128 stands for zero in the data rows.
Here are some points, one per row:
[120  85 145 144 158 140 152 147 134 103  99 143 140 105 126 115 145 149
 135 104 127 125 151 149 166 171 162 172 122 129 154 114 113 135 144  96
 129 134  88 102 133 162 118 110 130 143]
[179 153 158 120 107 158 154 149 154 152 152 127  81 169 146 150 157 135
 149 157 114 149 140 170 136  89 176 117 130  94 118 105  99 136 135 125
  90 143  90 138  80  96 175 142 164 144]
[126 138 167 156  69 154 103 112  95 151 145 150 107 137 186 122  99 129
 132 157 122 138 140 106 123 111 167 126 119 119 111 149 107  90 101  84
 139 141 120 169 146 152 129 128 155 148]
[193 141 116  99 129 162  76 116 153 140 130  85 134 180 152 143 158 119
 117 140 104 150 114 149 144  75 125 161 165 101 143 100 119 122 102 174
  93 105 103 136  97 166 128 145 134 148]
[102 132 146 137 128 115 105 168 158 128 143  98  98 117 106 168 156 148
 164 108  95 158  86  99 131  86 109 146  97 148 164 116  93 103 102 115
 123  90 114 124  98 125 104 136 105 144]
[129 158  82  91 115  88 159 121  85 134 136 120 112 104 114  99 127 122
 126 120 150  92 156 138  94 102 168 111 169 114 139 167 123  87 113 121
 167 151 146 136  95 116 110 132 130 117]
[139 117 137 179 132 128 131 152 126 112  93 133 123  84 119 135 134 123
 179 114 100 118 105 108 155 137 181 155 167 138 153 121 148 163 139 151
  98 142 117 109 118 141 100 127 109 112]
[101 142 103 110  96 154 132 117 109 123 136 139 179 133 132 134 152 127
  83  81 105 138 110 136  75 168 124  99 130 104 142  98  98  97 127 146
 124 132 104 155 145 101 100 131 157 106]
[103 162 186 162 129 155 180 144 115 147 137 130 132 146 155 133  76  87
  93 143  92 138 132 103 161 107 156 124 192 145 118 140 137 100 117 108
 120 134 115 118 123 120 132 130 164 175]
[172 113  93 106 127 134 154 152 147 139 164 161 168  91 170 112 106 141
 131 149 126 119  94 156 140 123 156 133 181 116 118  98  96 139 134 174
 113 112 126 169 131 130 151 105 112 152]
[112  92 135 165 149 115  92 123 137 100  86 104 129 168 163 113 150 130
 149 141 123 101 101 141 115 133 129 141  91 101 151 124 101 138 160 147
 131 136 107  78 102 135 143  91  96 169]
[140 121 124 123 115 111 122 132 167 126 107 143  98 100 121 105  95 133
  87 117 151  93 123 113 110 143 107 115 128 183 148 166 157 139 114 112
  95 122 138 106 103 110 113 136 126 102]
[ 97 124 129 113 116 119 111 164 134 134 130  99  97 113 117 155 112 149
 143  89 131 159 108 153 144 154 118 151 102 104 163 116 139 144 150 130
 122  66 150 125  93 119 112 142 137 171]
[110 116  85  97 148 159 176 142 142  99 138 130 154 174 150 158 164 169
 157 158 119 137 130 151 114  95 121 138 119 119 128 106 116 134 113 176
 105 121  96 130 143 105 139 143 101 160]
[136  66 137 111 110 112 178 114  95 120 123 104  85 121 132  91 143 118
 146 105 116  85 116 101 150 107 128  82 148 126 111 124 149 121 136 119
 105 109 130 151 159 121 108  99 111 107]
[120 142  95 133 117 170 108 124 107 140 144 126 117 141 117 131  99 119
 100 109 109  88 140 104 127 109 109 109 116 171 111  82 135  90  99 121
 170 146 163 153 148 113 166 144 144 157]
[140 104 142 165  93 106 125  79 107 159 123 130 115  88 126 105 176 142
 108  91 124 106 137 156 143 104 124 121 123 159 109 168 140 139  98 183
 178 107 127 118 102  95 108 114 137 108]
[112  83 100 132  98 114 115 128 141  88 130  93 161 165 110 124  63 144
 148 112 166 145 127  69 147 170  92 164 112 128 154 176 141 127 118  82
 160 119 110 122 109 129 174 148 115 108]
[123 116 106 112 156 103 113 175 124 124 116 112  94 129 129 134 158 149
 161 159 121 185  97 161 143 138 113 109 167 141 162 141 148 136 162 156
 129 108  98 125 118 122 105  84 140 100]
[113 139 108 142 111 151 103 135 109 134 148 138 166 135 105 150 106 112
 114 149  98  95 138 106 112 101 116  74 104 132 112 114 180 112 115 100
 140 152 142 169 111  98 110 160 139 116]
[113 125 152 166 141 140 121 160 145 113 109 104 133 159 156 112 129 163
 135 143 112 140 132 129 165 128 109 154 109 100 119 121  84 138 165 159
 149 119 110  91 125 133 140 104  83  89]
[106 142 113  98 109 122 102 120  86 142 158 161  93 122 152 110 129  97
 122 165  90  86 156 136 102 138  97 152 103 141 110 134 149 137 125 137
 154 134 134 136 166 148 105 151 136 141]
[107 140 132 126 169 129 121  67 180 134 177 107 129 163 112 138 139 107
 154 109 151 135 113 121 133 181 120 171 114 166  76 110 165 142 169 126
 143 117 121 157  99 160 161 150 145  86]
[114 169 144 115 113 164 122 109 111 159 172 163 126 147 106  83 116 108
 130 145 147 113 150 100 128 111  87 149  98 146 116 164 153 166 149 120
 145 165 122 147 146 128  95 112 135 163]
[ 97 121 152 152 158 130 107 153 126 110 129 120 100 145 108 141 122 124
 160 133 132 137  92 159 120 141  94 131 123 127 174 120  78 166 129 131
 122  80 122 131 100 166 150 124 122 101]
[156 155  85 105 144  96 149  98  73 122 109 109  89  97 120 127 125 112
  91 118  91 150 122 140 134 182 136 155  90 136 119  91 125 104 108 138
  79 135 130 175 141 121 120 108 114 109]
[ 96 137 149 120 105 104 115 144 102 153 161 166 174 131 123 137 115  98
 125  93 173 116  93 113 127  90 120 132 113 157 134  88 169  95 134 115
 112 149 165 102 145 127 194 147 133 107]
[105 116 130 121 151 129 139 151 129 104  80 138 116  95 149 127 141 137
 163 122 129 124 140 101 133 156 149 144 134 107 111 122 130 161 149 136
 117 103  99  99 119 166 152  87 108 111]
[110 145 109 116 110 142 101 117 122 143 145 152 139 112 103  89 122 119
 126 158 119 161 164 113 115 102 112  91 116 136 116  68 182 115  94  95
 158 146 146 146 137 119 157 150 137 125]
[108 125 133 137 121  98 106  76 156 136 129  91 132 172 113 151 104 114
 155 137 168 158 117 153 136 181 110 151 113 152  77  76 143 148 160 110
 155 139 155 142 120 121  78 140 114 106]
[152 117 144 192 144 103 170 132 104 117 132 115 124  87 104 120 112 159
 159  96  90 133 144 167 155 106 129 118 156 120 128 100 122 126 136 113
 103 144 132  88 105 154 114 108 100 149]
[180 139 172 180 119 105 106 109  71 104 121 104 125 103 104  95 182 132
 134 107 145 107 154 181 148 135 112 116 112 149 101 166 136 135  96 161
 128 110 125 112 149 117 109 153 165 117]
[146 157 184 194 151 149 185 113 126 151 161 130 156 146 173 132 101 117
 143 185 127 142 124  74 101 112 177 109 149 125 147 104 124 119 104 103
 128 127 125 111 143 108 102 136 161 152]
[143 113 132 118 144 115 109 166 142 141 115 128 118 121 120  88 114 155
  92 109 159 117 127 114 106 164 117  97  94 150 110 140 149 115  87 111
  99 121 173  94 106 109 103 124 125 101]
[193 121 136  95 153 118 108 122 127 141 158 135 169 112 128 162 118 150
 129 131  79 144 112  91 130 154 111  95  89 142 156 117 127 121 187 135
  90 125 134 137 117 185 164 120 127 140]
[ 84 140 160 110 126  85 107 122  89 121 133 125 185 123 107 120  99 117
 119 114 150 124 125 112 104  64 125 127 117 166 143  98 150 148 160 102
 111 157 160 163 160 109 172 123 148  98]
[178 125 130  86 140 122 111 121 118  75 157 144 167 106 163 152 152 135
 116 123  87 132  93 120 137 146 133 145 168 119 126 108 115 137 124  85
 105 129 143 122 115 103 157 112 132 165]
[118 154 115 120 145 162  96  93 117 135 127 183  95 129 186 127 132 119
 173 135 152 140 153 133 163 124 103 115 120 143 122 150 142 128 145 127
 146 158 151 147 176 114 102 185 144 142]
[108 162 103 175 146 126 105 127 166 131 129 110 158 130 157 175 131 122
  84 127 180 166 136 135 135 106  99 130 101  90 100 161 137 158 159 102
 168 131 105 144 141 156 159 134 136 151]
[102 110 176 125 157 137 154 115 130 116  83 125 142 120 145 134 148 172
 145 127  87 107 103 130 160 160 131 145 141  92 153 149 131 157 126 147
 151 150 145 117 129 154 150 110 100 103]
[166 146 161 100 118 108 143 149 150 102  77 108  97 108 101 116 112 135
 100 114 159 109  96  95 102 137 118 110 102 155 129 127 139 127 123 149
 169 156 179 118 133 131 104 124 152 117]
[110 128 108 167 145 127 126 133 153 147  99 116 160 136 167 185 157 134
 147 144 169 158 156 118  74 127  74 156 120 129  94 165 124 134 129 132
 149 157 136 140 106 149 166 149 150 148]
[157 103 160 154 133 103 181 162 134 106 113 162 104 170  99 121 155 128
  91  95 144 128 167 133  94 136 159 139 171 131 162 155 133 137 144 150
 147 119 149 122 130 133 114 133  96 103]
[177 128 102 110 118 180 142 135 130 130 140  89 149  81 133 155 133 118
 136 153 115 127 116 139 137 122 143 148 149 109 170 107 131 132 169 124
 113  87 134 127 110 110 131  70 114 112]
[107 135  77  86 118 114 156 107  92 150 127  93  82  83 109  97 132 122
 113 114 154 110 150  85 101  93 158 108 168 120 113 139  92 113 121 101
 135 144 127 104 132 116 106 154 154 108]
[ 95 129 108 157 140 172 110 110 154 150 161 164 114 140 106  96 150  96
 138 172 145 116 151 145 162 118 104 146 113 124 110 153 109 107 117 112
 131 160 187 167 171 146 101 120 148 133]
[127 155  66 105  98  85 108 119 144 171 113 155 141 187  93 149 100 131
 107  99 107 117 139 113 117 143 159 102 165 144 133 142 107 131  89 117
 128 149 125  93 153 102 122 124 142 101]
There is one direction along which these points spread out most. Take the direction at right angles to it along which they spread out most. Go by this last direction. Where along it does each point below lie, from 0 to 99? 50 is the average, and the first point above lies past it. One standard deviation of the points above along it is 16.
[144 108 165 145 113 110 129  90 102  96 120 166  98  89  91 137  90 105
 135 123 149 128 172 120 113 113 163 104 137 139  88 158 142  93 105 174
 137 125 133  90 142  95 117  95 120 108] 77
[111 124 114 135 171 162  99 150 146 153 137  72 157 132 124 164 113 102
 119 144 152 168 146 137 103 138 131 147  99 139 109 186 108 177 133 135
 169 152 131 157 131 142 162 163 114 158] 21
[174 106 102 102 138 158 173 116  82 120 133 174 154  99 119 136 115 132
 104 152 122 138  55 133 142  99 141 139 127 102 104 105  95 150 122 112
 107 110 114 120 139 134 129 113 108 147] 53
[154 102 149 143 128 111 140 142 158  95 114 130  87 133 101 121 123 150
  86 102 127 121 116 157  87 113 156 131 164 103 129 164 148 119 135 130
 130 137 132 102 150 147 102 135 102  97] 73
[111 145 109 119 149 132  93  96 122 144 148 174 101 161 165 101  95 110
 132 144 138  84 162 114 118 105 105 137  96 103 106 131 138 131 148 126
 144 120 127 133 142 134  82 146 153 166] 37
[102 118 154 153 151 125 107 153 144 116  99 115 152 159 112 106 154 166
 147 166 138 110 138 148 162 169 160 143 144 111 141 151 111 134 163 141
 113  89 111 127 123 143 157 126 115 151] 43
[123 113 148 116 149 109 122 169 139 113 152  98  97 107 131 160 142 121
 137 115 136 134 130 155 181 153  90 102 107  89 167 101 104 138 111 156
 108 124 100 133  97 142  99 106 117 119] 52
[144 154 160 118 110 119 122 125 139 138  98 124 109 119 113 122 139 134
 117 110 182  95 140 123 119 152 127 105 156 172 131 163 160 105  91  84
 108 111 137 110 145  96 103  97  77 120] 75
[110 116 112 110  94 128 131 105 137 157 108 139 145  93  97 116 128 102
  83 140 103 137 115 111  82 174  91 122 152  80 142  94 103  97 122 144
 106 135  84 153 151  87 148 155 131 136] 52
[152 149 101  81 103  98 161 143 187 157  96 148 169 154 101 109 113  90
 128  92 110 132 151 139 115 120 130  97  97 109 119 150 115  94  99  94
 132 131 121 110 161 103 118 146 152  93] 59
[ 73 108  82  73  94 161 154 114 149  83 122 121 146 154 156 136 163 144
 122 168 115 168 127 166 152 106 168 114 116 128 131 124 114 137 120 169
 104 109 116 122 115 159 151 147 108 165] 36
